50 stands for zero in the data rows.
Here is a table of points, one per row:
[64. 40. 35. 42. 53. 31. 46. 77. 59. 72. 72. 70. 55. 48. 57. 41. 37. 73. 50.
 36. 36. 57. 52. 50. 49. 57. 49. 67. 27. 47. 32. 56.]
[57. 41. 69. 33. 47. 44. 47. 72. 50. 54. 77. 40. 48. 60. 51. 43. 45. 43. 51.
 80. 47. 51. 63. 64. 59. 57. 57. 60. 57. 42. 64. 87.]
[84. 65. 43. 58. 68. 49. 57. 52. 21. 52. 57. 46. 62. 54. 65. 46. 58. 67. 32.
 53. 52. 34. 27. 55. 27. 62. 46. 53. 70. 73. 43. 43.]
[65. 48. 29. 36. 60. 71. 41. 40. 57. 50. 53. 40. 60. 69. 35. 31. 25. 42. 36.
 33. 52. 66. 35. 64. 37. 45. 50. 19. 65. 63. 54. 61.]
[46. 27. 53. 45. 50. 53. 52. 56. 45. 51. 52. 42. 38. 50. 29. 51. 45. 28. 56.
 47. 72. 19. 76. 43. 30. 48. 51. 27. 40. 55. 55. 44.]
[64. 60. 56. 41. 57. 41. 55. 58. 41. 58. 28. 74. 43. 22. 49. 44. 41. 49. 58.
 72. 47. 43. 85. 38. 24. 64. 58. 39. 38. 69. 74. 37.]
[36. 53. 55. 55. 86. 56. 39. 43. 61. 69. 50. 54. 54. 51. 31. 52. 67. 54. 94.
 65. 43. 54. 46. 48. 82. 36. 59. 51. 30. 49. 30. 48.]
[87. 41. 36. 47. 51. 25. 48. 52. 36. 42. 58. 53. 58. 48. 50. 61. 42. 35. 50.
 35. 51. 47. 50. 48. 51.  9. 43. 41. 49. 48. 39. 48.]
[40. 63. 56. 39. 76. 38. 52. 44. 30. 38. 52. 38. 30. 41. 61. 45. 41. 61. 23.
 47. 49. 48. 44. 30. 56. 61. 78. 43. 34. 36. 85. 54.]
[47. 41. 43. 59. 42. 39. 86. 68. 59. 39. 46. 38. 46. 33. 78. 49. 59. 34. 41.
 57. 44. 61. 30. 83. 44. 33. 58. 41. 35. 58. 48. 45.]
[17. 53. 57. 40. 45. 42. 55. 53. 49. 66. 43. 58. 72. 35. 70. 56. 45. 49. 46.
 37. 48. 43. 63. 28. 66. 59. 39. 46. 58. 44. 54. 96.]
[58. 23. 58. 37. 60. 88. 48. 51. 39. 49. 77. 55. 56. 61. 66. 65. 65. 45. 60.
 34. 52. 58. 56. 46. 48. 52. 64. 57. 36. 53. 57. 51.]
[45. 64. 28. 36. 62. 73. 38. 61. 52. 40. 38. 27. 24. 39. 59. 59. 31. 31. 66.
 48. 46. 51. 50. 47. 57. 56. 55. 66. 59. 51. 53. 38.]
[34. 86. 67. 36. 32. 74. 41. 63. 42. 41. 79. 43. 65. 30. 54. 49. 66. 29. 49.
 54. 37. 36. 36. 46. 28. 39. 52. 59. 50. 37. 38. 29.]
[53. 30. 37. 82. 63. 61. 49. 53. 48. 46. 19. 45. 70. 39. 37. 33. 21. 61. 34.
 58. 40. 56. 59. 58. 40. 45. 65. 55. 72. 51. 48. 50.]
[52. 64. 37. 53. 48. 64. 53. 34. 62. 10. 56. 52. 64. 52. 50. 50. 43. 50. 63.
 69. 42. 65. 52. 46. 37. 48. 25. 55. 45. 35. 48. 76.]
[47. 38. 41. 30. 14. 48. 70. 28. 74. 58. 49. 68. 13. 44. 38. 55. 51. 61. 46.
 53. 53. 51. 57. 38. 38. 47. 59. 54. 66. 51. 62. 40.]
[59. 43. 78. 41. 37. 66. 54. 59. 57. 20. 17. 51. 48. 26. 50. 40. 43. 72. 69.
 45. 33. 54. 49. 49. 64. 53. 25. 50. 60. 46. 64. 43.]
[54. 57. 40. 22. 43. 49. 55. 51. 52. 52. 39. 51. 57. 55. 49. 35. 74. 40.  8.
 51. 55. 65. 76. 56. 83. 60. 58. 58. 59. 47. 25. 44.]
[31. 43. 70. 53. 50. 39. 49. 39. 84. 68. 53. 51. 51. 40. 46. 40. 71. 48. 61.
 40. 26. 49. 55. 57.  6. 49. 56. 50. 68. 34. 24. 55.]
[69. 54. 29. 44. 56. 41. 84. 35. 30. 35. 48. 52. 58. 63. 48. 50. 59. 50. 63.
 51. 63. 44. 28. 54. 56. 72. 32. 40. 60. 30. 34. 38.]
[42. 50. 48. 53. 52. 33. 62. 36. 46. 53. 62. 35. 60. 22. 57. 46. 36. 64. 49.
 56. 71. 51. 42. 64. 62. 42. 51. 45. 45. 75. 19. 45.]
[47. 49. 76. 30. 57. 49. 50. 47. 26. 36. 51. 35. 37. 74. 48. 40. 28. 50. 51.
 39. 62. 57. 35. 67. 29. 60. 40. 66. 54. 66. 47. 55.]
[42. 40. 35. 43. 47. 23. 30. 24. 47. 26. 42. 53. 53. 58. 64. 52. 81. 46. 68.
 46. 63. 61. 55. 54. 57. 55. 63. 78. 58. 51. 66. 61.]
[27. 70. 43. 57. 38. 45. 36. 54. 46. 57. 47. 55. 35. 89. 50. 55. 49. 59. 63.
 62. 35. 57. 40. 54. 46. 53. 72.  0. 48. 55. 37. 58.]
[59. 51. 45. 55. 44. 67. 29. 32. 55. 55. 61. 55. 38. 41. 61. 50. 55. 81. 46.
 66. 62. 15. 53. 55. 49. 45. 48. 54. 41. 38. 43. 59.]
[53. 34. 51. 56. 34. 29. 40. 44. 56. 41. 64. 37. 44. 67. 53. 42. 47. 34. 41.
 82. 31. 45. 38. 13. 69. 51. 48. 64. 44. 69. 54. 40.]
[52. 60. 56. 54. 52. 47. 65. 39. 66. 69. 37. 47. 40. 52. 64. 99. 51. 44. 46.
 41. 23. 49. 71. 37. 66. 61. 51. 46. 22. 57. 52. 59.]
[65. 57. 57. 71. 33. 51. 63. 51. 44. 76. 47. 37. 45. 47. 51. 19. 49. 36. 87.
 45. 78. 67. 49. 49. 56. 40. 38. 48. 36. 29. 42. 74.]
[62. 53. 54. 55. 37. 59. 46. 51. 77. 48. 51. 42. 62. 55. 35. 80. 52. 57. 48.
 57. 85. 53. 38. 47. 45. 62. 78. 55. 49. 46. 67. 47.]
[53. 54. 50. 62. 57. 31. 54. 63. 63. 39. 51. 72. 64. 44. 47. 60. 36. 25. 48.
 43. 46. 55. 39. 35. 58. 53. 63. 53. 69. 51. 52. 49.]
[55. 66. 41. 45. 40. 44. 43. 35. 51. 57. 77. 48. 67. 61. 56. 57. 42. 43. 52.
 37. 52. 40. 41. 79. 60. 46. 36. 42. 52. 46. 99. 19.]
[41. 47. 70. 60. 64. 48. 49. 77. 72. 56. 63. 59. 37. 59. 64. 61. 79. 69. 53.
 51. 61. 69. 80. 16. 53. 35. 26. 35. 59. 57. 67. 46.]
[29. 69. 57. 61. 50. 58. 36. 49. 55. 58. 46. 70. 56. 47. 40. 30. 50. 46. 51.
 40. 27. 54. 52. 44. 50. 46. 53. 68. 12. 53. 41. 34.]
[55. 32. 51. 53. 52. 41. 24. 42. 30. 65. 38. 70. 48. 36. 61. 53. 56. 34. 25.
 45. 63. 60. 35. 55. 53. 67. 33. 39. 54. 53. 33. 35.]
[51. 51. 48. 69. 59. 49. 43. 60. 58. 43. 48. 39. 15. 39. 31. 40. 71. 51. 44.
 37. 47. 46. 33. 77. 72. 33. 52. 53. 72. 67. 44. 71.]
[41. 32. 39. 54. 35. 63. 48. 66. 40. 67. 16. 43. 55. 37. 13. 55. 62. 68. 49.
 39. 31. 58. 47. 56. 42. 56. 48. 63. 57. 36. 53. 50.]
[37. 50. 59. 55. 62. 55. 53. 57. 60. 32. 38. 72. 55. 62. 28. 49. 35. 59. 26.
 42. 70. 25. 40. 63. 49. 53. 29. 62. 40. 48. 39. 61.]
[32. 35. 51. 55. 41. 53. 58. 53. 31. 58. 25. 53. 68. 84. 50. 45. 47. 60. 56.
 44. 49. 32. 55. 34. 53. 37. 41. 56. 53. 60. 69. 30.]
[45. 66. 52. 81. 45. 60. 53. 31. 29. 54. 74. 26. 47. 68. 51. 53. 42. 55. 42.
 64. 57. 56. 68. 51. 49. 53. 51. 60. 58. 25. 41. 25.]
There is one direction along which these points spread out most. Take the direction at right angles to it along which they spread out most. Go by this last direction. How many in every 100 of the points above lie lower along it than each point below? Answers are rounded to whole numbers. More than half of the points above lie lower than the first one.
[36. 53. 55. 55. 86. 56. 39. 43. 61. 69. 50. 54. 54. 51. 31. 52. 67. 54. 94.
 65. 43. 54. 46. 48. 82. 36. 59. 51. 30. 49. 30. 48.] 80
[37. 50. 59. 55. 62. 55. 53. 57. 60. 32. 38. 72. 55. 62. 28. 49. 35. 59. 26.
 42. 70. 25. 40. 63. 49. 53. 29. 62. 40. 48. 39. 61.] 85
[29. 69. 57. 61. 50. 58. 36. 49. 55. 58. 46. 70. 56. 47. 40. 30. 50. 46. 51.
 40. 27. 54. 52. 44. 50. 46. 53. 68. 12. 53. 41. 34.] 78
[47. 41. 43. 59. 42. 39. 86. 68. 59. 39. 46. 38. 46. 33. 78. 49. 59. 34. 41.
 57. 44. 61. 30. 83. 44. 33. 58. 41. 35. 58. 48. 45.] 68
[84. 65. 43. 58. 68. 49. 57. 52. 21. 52. 57. 46. 62. 54. 65. 46. 58. 67. 32.
 53. 52. 34. 27. 55. 27. 62. 46. 53. 70. 73. 43. 43.] 30
[47. 38. 41. 30. 14. 48. 70. 28. 74. 58. 49. 68. 13. 44. 38. 55. 51. 61. 46.
 53. 53. 51. 57. 38. 38. 47. 59. 54. 66. 51. 62. 40.] 53
[62. 53. 54. 55. 37. 59. 46. 51. 77. 48. 51. 42. 62. 55. 35. 80. 52. 57. 48.
 57. 85. 53. 38. 47. 45. 62. 78. 55. 49. 46. 67. 47.] 15
[55. 32. 51. 53. 52. 41. 24. 42. 30. 65. 38. 70. 48. 36. 61. 53. 56. 34. 25.
 45. 63. 60. 35. 55. 53. 67. 33. 39. 54. 53. 33. 35.] 65
[53. 34. 51. 56. 34. 29. 40. 44. 56. 41. 64. 37. 44. 67. 53. 42. 47. 34. 41.
 82. 31. 45. 38. 13. 69. 51. 48. 64. 44. 69. 54. 40.] 5
[55. 66. 41. 45. 40. 44. 43. 35. 51. 57. 77. 48. 67. 61. 56. 57. 42. 43. 52.
 37. 52. 40. 41. 79. 60. 46. 36. 42. 52. 46. 99. 19.] 0
